Where one turn sends some rows of the set: a few examples, then the rows asked
rop: [ -2   5  -1  -7   2  -1   4  -4   1 -22 -38  17 -15  -2   6 -21  13]
vopa: [  5  -4   2  -6 -11 -20   0   1  -5  -8   3 -11  13  -3  -7  33  15]
gozud: [-13  12 -13   8  -4 -42  -4  23 -13 -11 -10  14  -9 -15  -8 -12 -14]
Nuv: [ -2  18   2  18  -1   9   8  -9   3 -31  25   7 -14 -10   0   9 -27]
rifid: [  4  20 -15   8 -22 -23  -3  -1 -12 -28  29   6  -9 -10  -2  26  -5]
nufa: [  5   9  -7   5   1 -15   5  -3  -7 -10   2 -14  16   7  -6  31  16]
Vuve: [ -7   6  -8 -12   6 -23   6   3 -17 -14 -24   2  -2 -10  -2   7  34]
Tuf: [ -3   1  13   7  15   9   6 -10   0 -12 -33   9 -13  -7   7  -8   8]
bemo: [-11  19   2  -1  -7   6   8 -18  -3 -20  -9  22 -35 -23  -4 -17 -14]
lam: [-11  -3   2  -6  18   0  12 -17  -2 -12 -31  10 -10  -9   1 -17   6]
Vuv: [  0  18  -6  16 -14   6  15 -12  -2 -27  22  17  -6  -3   5  -1 -30]
dena: [  2  -1  -9   9 -13 -20   9   1 -13 -17   3  -1  23   8   4  25  16]
gubag: [ -5   5   6  -9  -3 -16  12   7 -19 -10 -30   0  -1 -10   8  16  27]
kibez: [-12  23   9  12  -6  14   4  -6  -2 -29  -7  24 -30 -21   3 -12  -7]
Pak: [ -6  25   9  -2  -5  12  19  -6  -8 -20 -10  19 -31 -21   8 -10 -18]
pem: [  0  11  -7  -4 -17 -16   6   1  -3 -32  28  -8  -4  -3  -5  31 -16]
dulu: [ -4   5   6 -11  -6 -17  -5  -2  -5 -14 -28   9  11  -9   5   5  32]
mek: [ -2   5 -10  13   4 -42  -8   7  -3  -3 -11   9   0  -4  -1  -9 -28]
dolim: [ -4  30  -9   9 -21 -10   3   2  -9 -28  27   1   1  -5 -10  28   1]
Bilak: [-30  11  -7  -3  -9 -36   1   9 -11  -9  -8   9  -5 -20 -19 -10 -21]
san: [  5  -1 -14   4   3 -30   2   1 -11 -19   8  -6  14   3   1  26  15]
fesu: [  0   5   5   0   0  11   9  -2   3 -27 -11  14 -37 -13   3 -15 -20]
Vedu: [ -3  12 -14 -11 -16 -26  -1   0  -6 -26   1  -6  18   8  -3  24  17]
fifo: [  0  13 -13   6 -29 -10   4   4  -4 -24  31   6   6  -4 -16  18   1]
Bip: [ -2  26   1   0   0  11   7  -2   4 -29  -2  28 -19 -17   4 -24 -11]
Kef: [ -8  11  -6   8 -20   3   6  -3   4 -43  23  16 -18  -9  -3  -3 -24]
Desos: [-11   3   9  -1  10   4  15 -12  -5 -18 -32  18   0  -7  15 -15   5]
kizus: [ -5  14   0  -2  -5 -10   1   1 -11 -10 -30   3   0  -3  -3  10  36]
Kede: [-19   5  -5   0  -1 -36  -3  -6  -2  -1  -8   3   5  -9 -11  -5 -34]
zubop: [  3   8  15 -10  18   0   4  -5   3 -13 -30  11 -13 -15  14 -10   2]
Rugus: [  8  16  -4   6  -5   7  14   2   3 -23  28   7 -19 -11  -8   3 -28]
lus: [-13  21 -10   1 -16 -43 -12   3  -7  -3 -12  13  -6 -13  -8  -5 -23]
rar: [  6  20  -9   8 -27 -13  12   6 -16 -18  24   0  -8  -7  -2  30  -8]
Zefef: [  2  12  -5  16 -10  -1   2 -20   3 -25  23  15 -18  -9   1   2 -32]
Sofon: [  5   4  -3 -19   4 -20   4   1  -6 -12 -32  -8  -1   4   3  12  20]
gise: [-20  -5 -10   8  10 -35   3  13  -6  -9  -6   5   1 -12 -11 -12 -27]

kizus goes to nufa
Vedu goes to pem
Where do these go?
Vuve goes to san
Bip goes to zubop
gise goes to gozud
gubag goes to dena

Where one turn sends some rows of the set: a few examples, then the rows asked
vima: [ 16  15  13   2   8 -33  27  12  12  26   0  -7  14  13]
palas: [-19  -9  18  17  -4 -28   8  20  22  18   3 -12  15  -2]
pibi: [-21   8   1   4 -15  -6   6   8   3 -17   0   9  25 -15]
buveb: [ 19  -2   9  23   4  -2 -15   4  -4 -12 -11  17  -4   5]
Gid: [ 13  12   1  -5  14 -35  27   7   3  22   5  -5   6  17]
rifaf: [ 17  23  10 -13  10  15  15   4   1  -5   8  -8  28  10]
Lenas: [-30  -1   1  23  -3 -17   1   6  11  20  -3 -15   7   1]
paz: [ 17  -4  10  14  11  -6 -22   8  -5 -12  -2  20   0   7]
Ruk: [  9 -16  18  19   9   2 -22   5  -1  10  -9   6  -1  18]
gano: [-24  -8   4  22 -15 -25  14  10   9  19  -6  -1  10   0]
muf: [  9  38  -9 -10  11  -8  16  -2  -2  -5  -1  -1  19   1]
vug: [  6  11   3   4  -1 -17  36   3   9  31 -14  -8  12  16]
ros: [ 29   2   7  15  18   4  -1   9   9 -16 -16   8  -4   4]
sizi: [-11 -11  10  31  -3 -30   3  18   4  16  12  -1   2   3]
gumu: [ 23  -7  14  18  16  11   0   6  12   3 -22  -5  -4  15]
gog: [-28  -3   9  -7  -4   0  -6   5   6 -10  12  -7  25  -5]
fosal: [-20   7  18  -2 -12  -4  -8   8   6  -9  11  -1  33 -10]
tanet: [  6  23   3 -24   3  -6  10  -6 -11  -1  11   1  25  10]
bub: [  9  27  -1 -14   0   1  28   1   3  -5  -7   2  28   1]
lur: [ 21 -11  17  11  24   6  -6  11  14   9 -15  -6   1  20]
dek: [-22 -14   7  11   5 -30  12  18  20  14   6 -15   5   1]
Rofa: [-13   3   9  10   0  -2  -3  19   8 -25  16   1  20 -14]
pil: [ 29   0  10   6  27  -1  -5  14  10 -14  -9   8   0   8]
Zap: [ 14  30  12 -18   0 -10  12   1  -3   0   8   5  33   5]
fako: [  2  20  -5   8  15 -20  27   5  13  27 -10 -19   5  13]
gefa: [ 12 -11  15  25   2   6 -14   0  -1   6 -17   5  -4  15]
zuzuz: [-24  19  -4   5  -8  -4  -9   0  -3 -11   5   2  21 -10]
kado: [ 18  10  11   8   7 -14  22   4  -3  35   4  -9   9  26]

pil goes to lur
Gid goes to dek
sizi goes to Rofa
Where do these go?
bub goes to vug
buveb goes to ros
vima goes to palas
Lenas goes to zuzuz

